In the rows, zero is written as 128.
A single turn carries every row of the set below to another of its rows. Some are shown first; where does it send the rows asked next?
bomi: [118 126 147 146 115 162 155 126 125 133 119 133 115 140 131 109 157  87
 112 137 131 117 168 169 135 143 145 109 142 114 132 119 117 121 129 156
 165 125 123]
torol: [106 112 102 106 127 137 137 131 129 114 128 134 107 147 136 103 154 112
 125  85 116 138 130 137 160 148 163 127 147 128  97 165 125 139 125 134
 119 100 119]
fesot: [134 123 103 109 136 129 133 127 135 116 129  91 156 121 116 184 130 145
 108 114 114 126 111 133 121 139 135 135 139  91 143 136 138 132 133 136
 148  91 134]
Voto: [138 127 116 101 105 149 102 119 122 112 113 117 126 144 143 157 148 128
 107 116 124 142 143 156 124 145 169 113 120  97 148 121 117 134 156 145
 109 127 134]
Nesaz: [149 132 128 121 103 115 168 126 126 140 118 110 142 143 106 114 130 110
 125 119  91 138 120 152 130 132 130 151 129 128 119 126 155 153 124 149
 155 103  89]
dutub: [119 130 135 125 146 153 132 124 163  93 128 127 135 113 156 126 133 120
 100 119 131 114 140 115 149 132 145 119 132  97 114 167 109 135 101 133
 117  96 117]
gezu: [144 126 120 132 121  98 138 134 115 124 135 145 146 107 144 121 110 144
 106 162 162  91 131 126 124 167 144 132 151 154 125 128 136 104 110 128
 120 107 113]
tal: [125 111 128 132 122 110 143 126 125 134 134 119 142 127  58 107 119 154
 114 138 120 114 131 141 109 131 130 144 129 110 119 136 161 113  97 140
 107 122 147]
Siku: [124 149 107 121 121 134 120 134 133 119 117 125 168 127 112 123 141 160
 121  92 143 117 138 135 104 153 159 120 140 144 117 144 134 125 155 153
  96 123 143]
Selip: [147 112 128 121 111  97 132 126 115 110 132 146 135 115 137 123 113 138
 103 160 168  92 132 134 119 174 148 130 143 144 127 127 139  98 111 127
 115 111 116]
Ritu: [150 126 123 110 102 113 162 121 125 153 119 118 135 146 107 121 123 108
 116 124  86 145 127 150 136 123 131 144 129 130 127 116 155 147 117 142
 161  94  98]
susa: [127 125 124 132 122 117 149 122 111 145 118 111 142 134  60 116 115 153
 112 147 123 112 135 134 112 134 127 137 129 104 120 136 146 110  99 141
 106 120 153]
lume: [142 148 124 136 123 127 147 123 110 150 106 102 157 135  77 123 106 143
 116 149 121 109 156 124 110 125 126 125 125  95 124 135 141 114 104 146
 114 117 144]
nolav: [120 122 141 145 113 109 115 145 140 114 127 154 114 121 158 135 117 103
 106 150  85 119 148 137 133 144 173 138 143 129 124 119 119 125 128 133
 114 129 168]
neped: [118 121 139 149 102 112 112 137 121 112 132 140 119 116 156 129 116 115
 121 141  85 107 155 146 124 140 172 137 151 127 143 136 120 124 124 124
 111 109 171]
Tiv: [127 120 145 143 113  98 114 149 147 118 120 155 112 134 159 133 117 102
 101 153 100 123 147 136 137 145 168 130 127 134 111 112 114 123 137 133
 122 131 161]
ket: [112 125 117 116 156 108 118 126 144 135 118 130 141 126 132 107  93 117
 134 115 146 129 127 115 160 153 136 112 130 106 107 158 119 140 135 104
 113 115 144]
ren: [145 136 111 135 131 103 149 145 110 133 140 152 149 102 134 122 111 153
 103 143 147 104 141 119 130 158 139 150 170 151 123 132 127 107 112 133
 129 101 117]
Pak: [115 117 155 151 123 161 158 127 130 132 119 128 123 141 129 122 151  88
 110 145 124 117 155 164 137 144 138 118 139 100 120 122 112 124 140 156
 170 125 123]
Kele: [151 131 105  88 143 142 143 107 143 134 125 126 119 151 121 137 130 121
 100 126 162 142 120 109 143 138 150 123 134 106  97 148 144 124 111 116
 103 117 115]
Gumi: [113 111 138 108 133 132 121 105 150 128 134 106 120 154 119 111 140 114
 130 117 131 121 126 132 142 112 146  82 126 110 117 157 165 132 108 119
 126  85 134]
Kep: [128 134 112 110 145 126 135 138 140 143 126 130 159 149 115 121 137 140
 109 101 144 129 141 142 156 122 136  93 119 132 130 118 130 138 164 167
 164 115 141]
tilog: [150 121 111 108 115 111 150 119 111 168 125 121 126 160 110 130 116 101
 121 133  91 144 136 153 147 128 137 139 141 120 139 108 148 138 127 135
 164  94 117]
ref: [127 103 136 116 153 123 111 130 153 119 154 146 132 117 149 143 137 153
 108 109 141 122 128 142 128 137 151 119 143 141 166 127 148 124 141 132
 147  94 152]
Reg: [136 136 139 138 115 161 148 124 120 135 136 145 113 151 139 106 164 102
  99 138 129 116 178 161 125 129 158 102 142 132 135 114 122 117 120 156
 151 120 125]

susa -> gezu
fesot -> Siku
And these:
Nesaz -> tal
Reg -> tilog
Gumi -> Kele

A single turn carries every row of the set below to another of its rows. Some are shown first; where does it send the rows asked next?
kopa: [125 141 108 129 177 130 130 145 136 133 122  98 154  89]
lizon: [145 169 127 180 127 140 106 140 128 114 114 104 142 156]
loke: [139 157 135 155 159 117 130 109 132  81 123 103 143 102]
modol: [137 158 139 112 159 103 138 131 122 138 111 132 127 105]
vof: [111 160 105 111 132  83 123 124 135 129 127  90 153 122]
rires: [143 157 114 145 164 134 154 126 121 114 119 122 152  99]
mive: [134 149 130 171 129 145  74 141 145 126 126 107 138 135]
vofu: [118 165 100 113 129  90 139 124 124 134 125 104 154 124]
sasos: [121 141 128 138 171 114 104 128 149  99 127  79 146  92]
ranu: [133 158 130 172 134 133  83 147 142 115 118  84 141 150]
Fepo: [129 152 114 161 141 143  90 163 140 143 117  87 148 146]
Ner: [132 146 121 165 133 153  81 152 142 145 125 111 143 132]
Lato: [115 166 114 120 126  79 123 113 132 112 127  93 149 126]
bido: [126 151 153 115 159  88 109 124 139 117 116 108 122 105]
pugo: [139 161 152 123 153  94 130 116 126 114 113 126 121 109]
meti: [143 157 131 177 124 149  88 135 137 123 124 121 138 139]
tez: [125 148 139 106 166  98 118 138 134 142 114 113 127 100]
pup: [141 154 121 171 128 156  95 146 134 141 123 125 143 137]
Giru: [142 163 112 168 136 151 113 157 126 143 114 108 149 150]
Figal: [122 170 110 122 124  86 139 113 124 117 125 106 151 128]

Figal -> Lato
Fepo -> Giru
pup -> meti
And these:
pugo -> bido
kopa -> rires

A single turn carries every row of the set below to another of its rows. Some are shown first; where does it send the rows asked next?
Seze: [ 76 141 124 106 151 101  84 111 164 106 132 128 145 160 107 135 153 134
 133 131 146  76 139 117 132 111 129 133 120 127 132 138 134 130 122]
pedus: [ 90 121 124 102 151 120 151 113 148 130 134 166 129 145 108 160 157 157
 113 129 155  80 149 124  42  95 137 121 120 128 110  98 130 116 150]
zife: [144 118 171 107 164  99 156 123 136 145 132 137 129 122 138 162 142 150
  92 124 127  85 151 119 138 103 128 146 118 148  99 128 125 121 133]
viz: [116 114 123 116 155 132 157 105 162 131 137 174 130 144 104 180 140 151
 130 140 150 103 144 122  37 104 135 116 122 114 116 124 125 105 140]
Bovu: [114 123 133 100 174 124 150 144 122 164 117 165 132 131 120 186 135 151
 143 138 132 107 123 110 121 126 132 135 125 128 117  92 107 108 143]
zotus: [115 137 113 105 160 111 161 119 170 124 133 151 119 157  77 195 127 184
 104 107 134  90 152 129 108 104 114 130 121 108 124  87 129 127 117]
lagep: [ 91 115 130 113 170 129 109 107 176  94 132 144  89 162  97 179 141 128
 101 109 128 104 107 121 101 127 108 153 110 152 115 120 126 124 159]
telin: [130  85 180 112 185  84 162 128 150 146 124 160 129 142 130 144 139 133
 123 149 129  80 133 105  97 115 124 118 114 133 120 134 122 113 115]
Lov: [129 107 142 111 147  92  85 110 151 132 127 135 122 169  81 154 136 129
 149 132 143 116 146 119 150 115 124 144 118 145 120 162 130 122 115]
Riniz: [ 72  99  96 111 158  97 118 107 167 117 130 151 105 134 104 156 138 110
 102 150 145 106 144 127  97 103 141 142 124 113 107  81 128 122 124]
Pid: [116 112 122  90 140  74 102 111 150 103 111 130 110 181  93 148 140 143
 126 103 155  89 133 118 148 102 124 135 115 137 122 136 124 144 120]
gipe: [167 120 164 108 171 105 163 125 154 138 126 139 122 122 145 170 133 154
 106 118 118  95 142 109 130 123 125 132 104 137 107 139 122 113 126]
kala: [101 117 136  90 168 114 131 149 144 164 149 161 135 137  73 188 138 151
 114 146 140  94 137 130 124  94 129 119 136 126 111  95 119 129 127]
luv: [138  96 169 135 175  82 177  98 161 119 119 154 126 157 125 157 133 155
 110 124 132  83 157 106  84 122 113 147 113 125 123 127 131 108 105]
mis: [148 117 143 102 152  82 132 118 175 107 126 144  97 153  90 144 150 162
 126 129 136 157 153 116  73 106 133 142 120 135 109 133 123 118 150]
kopi: [160 114 157 108 161  97 173 111 150 121 123 141 124 129 141 181 128 155
  88 116 136  87 145 116 131 102 123 148 120 130 105 134 124 127 129]
Zavos: [111 142 134  97 154 102 117 112 160 117 124 153 140 168 120 161 128  68
 115 127 132  91 120 119 125  92 116 112 114 127 120 120 124 124 136]
rig: [101 113 132 105 157 131 147 129 136 148 140 164 121 152 102 170 155 148
 142 125 137  92 140 123  43 117 134 113 117 134 115 111 107 101 144]
vude: [112 102 187 121 159  93 185 112 144 129 131 146 129 159 116 141 141 156
 105 136 130  75 143 128 108  86 114 130 120 134 123 123 117 122 122]
Bito: [ 96 102 102 120 148 129 150 104 185 111 134 146  95 144  95 173 117 119
 128 148 127 130 123 141  99 102 132 114 117  97 127 111 111 115 121]
pusem: [125  85 129 103 160 138 140 112 155 122 104 127 142 185  82 132 152 144
 137 119 142  88 154 116 135 128 134 167 121 145 118 116 125 126 139]
novu: [ 80 116 111 126 156 121 124 120 162 132 138 132  92 150  93 145 143 120
 133 125 106 118 150 132  95 135 129 137 105 125 116  89 112  93 117]
fuza: [133 136 120 126 170 128 160 106 158 139 114 172 143 124 120 192 124 169
 129 145 140 118 146 102 103 125 125 150 119 111 119 101 140 103 136]
rulin: [ 96 115 128 110 176 127 100 105 192 101 132 152  96 143 105 166 137 122
  96 131 132 107 104 111  96 127 115 142 103 148 113 126 146 126 161]
Rivi: [114 161 137 120 141 114 130  92 171 108 127 142 137 182 107 162 127  88
 114 111 119 101 142 129 122  95 105 129 108 125 125 119 128 111 132]
dobup: [138 107 146  87 156  73 118 138 157 118 125 145  97 149  92 138 156 148
 126 135 138 152 144 116  81 105 139 139 124 143 103 128 111 123 154]
kad: [132 117 145  87 146  76 136 126 165 102 125 143  96 152  91 136 152 161
 112 131 143 144 141 127  83  84 138 134 125 135 107 125 118 133 159]
mol: [109 103 121 131 177 102 149 119 183 146 126 146 126 133 115 154 136 171
 134 140 136 136 167  96 117 143 109 129 126 125 105 119 162 106 116]
tete: [141 131 126 127 152 101 140 101 158 139 119 144 113 155 130 148 146 119
 106 137 133 125 145 138  96  91 140 103 112 116 134 176 138 106 151]
Nuti: [103 130 118 108 157 108  93 120 165 105 128 130 132 170 107 159 138 130
 161 115 132  90 125 113 125 137 124 122 116 120 142 157 112 113 110]
Zal: [139  90 133  98 159 154 146 108 181 129 107 135 145 168  85 127 143 143
 145 146 140 100 137 117 138 117 136 137 113 132 127 137 135 128 139]
lub: [133 129 114 105 186 110 123 133 178 159 137 166 129 127  87 183 132 158
 123 139 129 104 154 101  96 139 125 124 109 114 115  99 147 105 108]
Rep: [ 90 111 118 111 156  97 185 122 170 115 119 134 110 157 112 157 133 191
 117 111 138 112 144 119 133 111 104 113 131 121 114 102 135 134 128]
Rano: [ 93 110 143 116 169 140 107 108 180 106 143 151  99 151  90 177 136 118
 105 134 129 115 103 127 108 115 112 145 116 153 113 135 128 125 164]
dak: [136 128 125 109 144  91 101  91 188 107 116 136 115 160  97 136 131 150
 131 128 147 108 142 108 141 107 123 125  98 126 126 155 155 130 115]
sazur: [125 144 126 116 163  99 107 101 163 114 120 151 141 174 117 168 130  71
 118 114 125  98 148 108 109 121 111 142 111 130 116 118 131 104 125]
Gazap: [100 128 115 120 148 107 101  91 174  88 130 138 147 168 100 173 129 135
 136 133 157  93 139 120 127 107 125 142 133 110 137 159 128 128 117]
muvu: [123 125 108 112 157  70 134 108 139 125 103 142 107 163 141 145 159 121
  84 110 149 100 150 129  92  94 145 119 118 123 124 146 132 119 153]
Saduf: [ 97 148 125 103 152 121 170 117 140 132 111 157 133 135 121 169 139 181
 109 127 139  90 135 118 123  98 126 140 120 120 120  74 130 124 153]
godim: [ 88  78 133 105 173  94 150 149 141 152 131 148 123 144 109 171 138 152
 133 144 148 125 140 116 142 117 115 122 153 136 102 116 122 129 130]
Vasi: [136  81 110  86 169 127 140 107 178 110  91 140 142 169 102 129 144 142
 125 132 157  79 139 101 127 122 141 148 115 128 122 118 140 140 139]
piriv: [125 124 132 130 152  92 131 115 119 146 120 134 108 174 122 153 161 116
 109 109 127 120 160 144  99 108 137 132 124 140 126 159 116  98 149]

Rano -> rulin
tete -> muvu
And these:
Lov -> dak
Vasi -> pusem
kad -> dobup
Rivi -> Zavos
luv -> vude
rig -> viz
novu -> Bito
Gazap -> Seze
mol -> Rep
Saduf -> Bovu
gipe -> kopi
kala -> lub

A single turn carries every row of the set below to another of its rows. Some are shown first; where does it send the rows asked next?
vomif: [120 141 127 145  98 122 144 150  99 147 104 143 133]
vode: [ 92 152 127 168 112 119 107 144 125 173 129 133 112]
mudek: [101 147 115  84 104 129 117 124 149 121 131 127 119]
Repi: [113 165 117 166 120 108 139 151 152 149 106 148 130]
kupot: [128 130 112 133 102 109 119 165  90 129 133 126 116]
zam: [109 190 119 149 119 122 118 140 149  96 130 132 115]
bapok: [102 111 118 107 114 110 118 116 152 106 130 129 118]
lus: [ 74 145 112 107 122 129 104 172 138 140 130 129 112]
tate: [116 155 134 151 126 128 135 142 152 105 128 161 142]
nur: [108 181 119 152 118 116 111 124 147  99 144 121 108]
giter: [ 94 148 109 182 123 105 122 132 157 152 125 133 117]
zug: [ 90 156 127 165 113 123 111 157 124 172 118 141 114]
Kon: [104 145 118 110 113 106 111 138 129 156 164 105 118]
vepef: [100 147 112  86 104 131 119 126 149 120 132 127 118]
kule: [103 143 111  86 105 130 116 122 146 121 134 123 115]
Talez: [ 98 144 111  87 107 130 114 125 147 120 134 123 116]
miz: [119 121 125  98 111 110 132 126 146 108 123 134 130]
rutu: [ 98 145 110  86 106 132 116 125 148 119 131 127 115]
noza: [109 122 121 100 112 116 126 133 150 104 114 141 126]
nibi: [124 132 125 147  96 111 139 125  96 156 128 125 128]
Zut: [131 154 135 147 121 120 140 129 146 111 143 149 146]
Nibaz: [ 99 114 119 106 115 116 119 128 153 102 120 138 119]
Zek: [120 124 108 138 103 105 115 154  92 131 141 118 109]
rut: [112 155 115 175 118  96 131 122 152 159 134 127 125]
nor: [ 93 156 112 175 123 111 128 146 157 148 109 144 123]
Zenu: [ 96 143 124 159 131 131 119 136 158 101 133 156 130]
rorir: [ 99 118 115 161 103 112 119 119 106 153 135 120 114]
rekip: [118 158 126  97 110 113 127 156 126 156 146 118 130]
pesek: [102 162 133 158 110 121 122 157 119 174 115 143 122]
Vidi: [106 121 103 144 109 111 104 160  97 126 136 121 106]
Tepu: [117 133 110 135 106 115 117 175  91 123 123 134 113]
bim: [ 98 137 124 163 128 123 116 118 155 107 152 141 128]
pamu: [ 99 160 121  96 117 123 126 176 130 145 127 133 125]
nozov: [121 188 120 147 115 112 118 124 145 100 145 122 115]
keri: [115 115 123 103 110 108 124 116 148 108 133 128 125]
zetu: [105 125 107 141 111 117 108 173  98 121 123 130 105]
purov: [ 78 137 110 117 121 118  96 148 138 148 153 112 107]
fiku: [125 164 121 165 117 100 141 136 148 156 122 136 132]
fuva: [ 90 131 115 153 109 131 131 157 108 139  95 151 122]
tatu: [121 191 121 144 115 117 119 134 144 101 135 128 118]
Rer: [102 181 115 153 121 120 110 133 150  98 134 129 109]
rif: [121 143 133 159 123 114 129 113 148 113 159 138 137]
keza: [113 160 133 159 108 115 123 147 118 178 125 133 124]
bod: [ 78 116 111 164 110 125 114 136 112 143 115 136 111]
Seba: [104 154 130 164 111 113 116 141 120 179 134 129 117]

noza -> bapok
rif -> tate
And these:
nor -> rut
Kon -> pamu
rorir -> vomif
zug -> Seba
nur -> tatu
kupot -> zetu

